The rows of X fall into several groups, which share some directions, and each row is roughly a mix of its group's hidden directions.
X:
[[-1.60  1.74  3.44 -1.28  4.23 -1.70 -0.99 -3.10  1.61  0.37]
 [ 1.08 -0.98 -0.62  0.55  3.86 -3.83 -1.17  1.61 -2.08 -3.53]
 [ 2.18 -0.37  2.31 -0.24 -0.60 -4.72 -3.53  1.30  0.94  2.29]
 [-3.52  0.98 -0.49  0.43 -1.15 -0.63  1.45 -2.44  5.33  1.10]
 [-0.47 -1.03  2.03  0.54  1.92 -3.61  2.92 -2.66  3.82 -0.71]
 [ 0.29  2.54 -5.30  1.92  1.12  1.96 -0.97 -0.39 -1.03 -2.75]
 [-0.66 -2.17  2.13  1.20  0.82 -2.56  3.91 -3.35  2.23  1.81]
 [ 2.64  1.78 -3.52 -1.15  1.73  1.41 -4.10 -0.32 -1.92  1.93]
 [ 0.04  0.06 -3.72  1.24  2.29  4.42  1.19  1.43  1.51 -2.69]
 [ 2.33 -1.70 -0.64 -2.55 -2.93 -2.95 -0.30  2.59  3.04 -2.14]
 [ 1.09  1.01 -3.58 -1.40  0.06  1.40 -4.01  2.39 -3.30  1.22]
 [-1.90  1.26  0.08 -1.46 -3.35 -1.34  0.98 -0.43  5.22  2.11]
 [ 1.01 -1.16  0.22  1.55  2.39 -0.74  1.35 -5.39  0.99  3.20]
 [-0.41  0.21 -0.92 -2.81 -0.63  0.19 -3.05  5.63 -1.01 -1.30]
 [ 1.99 -0.73  4.81 -2.48 -1.62  1.33  0.75 -1.26 -1.36  3.32]
 [ 1.18 -1.32  0.87  2.12  2.18 -0.74  1.50 -5.35  0.81  2.82]
 [-0.30 -1.26 -4.84  1.25 -2.41 -1.28  1.35  2.29  1.04 -3.29]
 [-1.53  1.41 -1.04 -0.08  4.80 -2.34 -1.06 -2.04  2.53 -2.74]
 [-0.41 -0.01 -0.80  1.78  0.56  5.90  3.41 -1.51 -0.25  0.28]
 [ 1.37 -0.26  4.20 -2.78 -2.94  0.57  1.64 -1.14 -1.34  3.33]
 [-1.25 -0.10  1.51 -1.58 -3.44 -3.35 -3.09  3.51  0.36 -1.34]
 [ 0.51 -0.23  2.61 -1.01 -3.88 -4.45 -0.74  2.52 -0.48  1.75]
 [-2.38  1.40 -4.86  0.21 -1.59  1.90  0.43 -2.50  1.91  2.38]
 [-0.78  0.77  0.59  0.18  1.26  2.50  2.78 -4.89  2.59  2.30]
 [-1.92  0.00 -2.60  4.82  0.17  0.56 -1.21  2.59  1.75 -2.80]
 [-0.42 -1.81 -0.88  2.77  1.30  1.38  1.95 -4.17 -1.77  3.65]
 [ 2.21 -0.45  2.17 -2.15  2.66 -2.82 -3.56  1.74 -0.48 -2.79]
 [-1.23  0.05 -2.69  1.15  3.24  3.44  3.20 -1.69 -0.52 -2.72]
 [-1.51 -0.54  0.08  1.03  1.75  1.03  5.36 -0.95 -2.59 -3.01]
 [ 1.24 -0.26 -1.91  2.25  0.44  1.62  0.05 -4.20 -2.79  3.82]
 [-0.69  1.03 -0.04  1.69  1.34 -0.62  3.84 -4.81  2.90 -0.61]
 [-1.53  0.95 -3.87  2.15  3.03 -1.02 -1.60  0.43  1.61 -3.84]
 [-0.15  1.01  3.03 -0.48  2.16  1.61  3.03 -4.41  0.22  2.59]
 [-0.83 -0.76  0.16  2.20  1.94  0.05  3.08 -5.38  1.58  1.51]
 [-2.06 -2.05  3.67  1.24 -1.47 -3.58  2.41 -0.96  1.82 -2.16]
 [ 2.76  2.78 -2.43  0.67  1.91  3.30 -3.61 -0.44 -1.68 -0.93]
 [-1.08  1.26 -0.18 -1.39  4.72 -1.02  2.01 -4.54  0.61 -0.05]
 [-0.51  0.96 -1.29  0.73 -2.23  2.84  2.92 -2.46  2.06  4.23]
 [-0.75 -2.75 -1.10  2.78 -3.70 -0.14 -0.36  4.64 -0.01 -0.84]
 [-1.20  1.07  0.89 -0.82 -2.47  1.43  0.72 -1.22  5.60  2.75]
 [-0.19  0.31  4.69 -1.58 -2.76  0.33 -0.03  0.19 -1.93  4.13]
 [-2.30  0.67 -3.57  2.09  2.13 -1.02 -2.51  0.56 -0.68 -4.21]
 [-1.58  0.36  4.25  0.52  3.97  0.56  0.73 -3.50  0.39  1.78]
 [ 0.16  1.69  2.16 -0.17  4.02  2.12 -0.58 -2.25 -0.83  4.33]
 [-1.50  3.04 -1.10 -0.38  3.81 -0.47  2.53 -4.01  1.30  1.21]
 [ 2.02 -1.82 -1.59 -0.32 -4.81 -0.60 -0.46  3.93  0.91 -1.76]
 [-0.81 -0.92  0.43  2.89  1.72  1.92  2.78 -5.10  0.62  1.52]
 [ 0.36  1.93  0.36 -2.68  4.15 -1.78  0.86 -3.64  2.75 -0.17]
 [-0.37  0.26  0.71 -1.21 -3.52 -2.26 -5.20  1.92  0.69  1.49]
 [ 0.17  0.15  2.56 -2.33 -1.36  1.49  0.11  5.55  1.61 -1.91]
 [ 2.24 -1.53  2.86  0.64  1.21 -2.70 -3.44  2.59 -2.89 -1.23]
 [-0.51  1.42 -0.53 -1.66 -3.78  2.67  1.09 -0.83  3.52  3.48]
 [ 1.74  2.61 -0.23 -2.63 -2.55  0.34 -1.56  4.91 -0.22 -1.77]
 [ 0.04  0.14 -3.09  1.45  2.12  5.04  3.11 -0.89 -0.31 -1.04]
 [ 0.25 -1.79  0.46  0.60 -4.95 -0.82 -1.79  4.32 -0.21 -1.49]
 [ 1.07 -0.46  4.09 -2.32 -2.96  0.02  2.65 -0.88  0.09  3.62]
 [ 1.21 -1.11 -3.51 -0.20 -3.70 -0.59 -1.86  3.83 -1.39 -2.01]
 [-2.33 -1.88  1.90 -1.09 -0.34 -3.76  3.44 -1.09  3.43  0.58]
 [-2.07 -0.34  2.93 -0.62 -3.12 -4.98 -2.03  1.03 -0.13  0.06]
 [ 1.58 -1.07  1.14  1.41  0.15 -2.02  1.22 -5.36  0.51  3.40]
 [-0.88 -0.56  0.15  0.94  4.41  1.17  3.03 -2.61 -1.94 -3.25]
 [ 0.64 -0.22 -2.66  0.68 -3.99  0.44 -2.32  4.35 -2.14 -0.40]
 [ 0.35  1.17 -4.72  2.39  0.71  0.49 -2.08  1.96  1.51 -3.53]
 [-2.06  1.72 -1.70 -0.16  0.42 -3.27 -1.12 -0.52  2.04 -5.15]
 [-0.72  0.32  2.92 -2.08 -3.46 -4.34 -2.31  1.00  1.06  1.21]
 [ 2.59 -1.10  1.91  0.08  2.90 -2.75 -0.58 -0.36 -4.98 -0.65]
 [ 1.54 -1.70  4.08 -2.18 -1.20  0.47  3.37 -1.89  0.42  3.11]
 [ 0.94 -0.19  0.12  0.82  3.11  2.19  4.89 -3.04 -1.97 -0.08]
 [ 1.94  1.06 -2.80 -1.07  1.13  2.93 -3.56  2.83 -2.71  1.17]
 [ 0.10  0.04 -1.53  2.26  3.99 -1.59  0.35 -5.08  1.03 -0.50]
 [-0.61 -1.57 -1.83  3.42  1.55 -1.84 -0.79 -4.27 -3.10  0.99]
 [ 0.91 -0.45 -0.02  0.98 -4.26 -2.54 -1.97  3.88 -1.12  2.53]
 [-0.29  4.04 -1.82 -1.83  3.84 -0.93 -1.78 -2.99  0.15 -1.55]
 [ 1.63  3.61 -4.63 -1.02  1.27  1.65 -2.81  0.58 -1.33 -0.81]
 [-1.26  1.58 -0.71 -2.09 -3.77 -0.79  2.29 -0.69  4.03  2.72]
 [-2.98  1.83 -1.19 -3.03 -1.25  0.30  2.28 -3.02  3.79 -0.05]
 [-0.91 -0.06  3.12 -0.21 -4.88 -2.35 -1.43  1.20  0.92  2.97]
 [ 0.11 -0.15  0.12 -2.03 -1.98  0.23 -3.11  5.48 -2.05 -1.03]
 [ 1.35  3.30 -4.53 -1.82  2.72  1.41 -2.22  1.29  0.21 -0.80]
 [ 0.04 -2.06 -0.60  0.91 -5.53  0.88  0.65  2.68 -2.93 -0.43]
 [-1.43  0.53 -0.73 -0.85 -0.15 -5.87  0.50 -2.55  2.32 -1.71]
 [ 1.81  0.01 -1.77  0.15  0.53  4.52 -1.60  0.81 -3.13  3.61]
 [ 0.28 -0.12  0.10 -1.16 -1.94  0.82 -0.97  6.31 -2.36 -0.95]
 [-3.93  1.54 -2.22 -1.93 -2.01  0.15  1.28 -0.81  4.35 -1.21]
 [ 0.70 -0.41 -0.74  2.15  2.57  4.17  4.14 -1.80 -1.71 -0.21]
 [-1.92  1.40 -2.82 -0.55 -2.75  2.95  0.57 -0.57  4.37  1.79]
 [ 0.31 -0.14 -2.38  0.90  3.43 -1.57 -1.12 -5.32  0.44  1.63]
 [-3.63  1.29 -3.12  3.14  2.26 -0.96 -1.08 -0.06 -0.16 -3.39]
 [ 1.95 -1.24 -2.17 -2.91 -1.33 -3.60 -1.35  2.84  2.44 -2.02]
 [ 1.53 -1.09  2.52 -1.91 -3.92  0.96  2.55  0.16 -1.58  3.79]
 [-2.85 -1.96  2.85  0.30 -2.92 -0.99  4.44 -0.82  1.54  0.81]
 [-2.56 -1.61  1.05 -0.49 -0.63 -5.66  1.15 -1.95  2.08 -0.90]
 [-1.13  0.09 -2.31  0.09  2.88  2.49  3.95 -0.46 -0.66 -3.97]
 [ 0.61  0.87 -0.35 -1.91 -0.88 -0.43 -2.65  5.71 -1.01 -2.58]
 [-0.82  5.12 -0.90  0.32  0.77  2.31  0.81 -2.47 -1.65  3.15]
 [ 0.99  0.26  1.68 -2.95 -3.43  0.20  3.95 -2.34 -1.47  2.35]
 [ 1.10  0.71  1.85 -2.22 -3.72 -2.20 -2.64 -0.06  0.95  4.06]
 [-0.66 -2.74  0.65  1.88 -4.74  1.32  0.99  2.71 -2.87  0.72]
 [ 0.58  0.40 -4.92  0.84  2.02  4.60  0.44 -0.37 -1.27 -0.76]
 [-3.52 -1.25  1.81 -0.13 -0.19 -3.25 -0.35  0.52  1.92 -4.61]
 [-0.60 -2.18  1.11  2.47  2.72 -0.82  1.34 -5.27  1.03  1.44]
 [-2.48 -2.03  1.68 -0.72  0.21 -4.32  3.26 -0.73  3.11 -0.16]]
Here is one row of each group, with its name. Which group are the others in?
[-0.39 -0.03 -1.67  3.17  2.26  1.42 -0.54 -5.57 -1.21  0.45] | (95)
[ 2.38  0.78 -3.64 -1.24 -4.15 -0.73 -0.48  3.59  1.07 -0.26] | (29)
[-1.46  0.97 -2.51 -0.71 -3.99  1.62  0.31  3.00  3.94  0.33] | (32)

[ 0.14 -1.47 -1.03  1.45  3.55  0.46  0.16 -4.99  0.28  3.15] | (95)
[-1.50  3.16 -4.97  1.16  0.48 -0.52 -2.25  0.94 -1.01 -2.73] | (29)
[-0.92  4.10  0.50 -1.75  4.13 -0.73 -0.89 -3.60  0.48  0.82] | (29)
[ 2.10 -1.16 -2.15  3.03  3.48  2.68  1.22  1.71 -2.51 -1.89] | (32)
[ 1.18 -1.46  3.26 -3.30 -1.70 -0.06  2.49 -1.49 -1.90  3.63] | (29)
[-4.11 -2.70  2.42 -0.05 -1.48 -2.38  3.31 -0.29  1.97 -0.60] | (95)
[ 1.46  1.38 -2.68  0.61 -0.45  4.67 -0.66  1.78 -3.55  1.82] | (95)
[ 0.31  0.14  1.72 -1.00 -0.62 -5.03 -3.87 -0.84  1.52  2.32] | (32)
[-0.01 -3.07 -1.22  1.08 -2.13 -2.32  0.39  4.52  3.19 -0.64] | (29)
[ 1.17 -0.84  2.72 -0.67  3.34 -3.11  0.60 -1.36 -3.96 -2.14] | (32)
[ 0.73 -1.77  3.72  1.55  0.95 -0.68 -2.19  1.00 -4.87 -1.54] | (32)
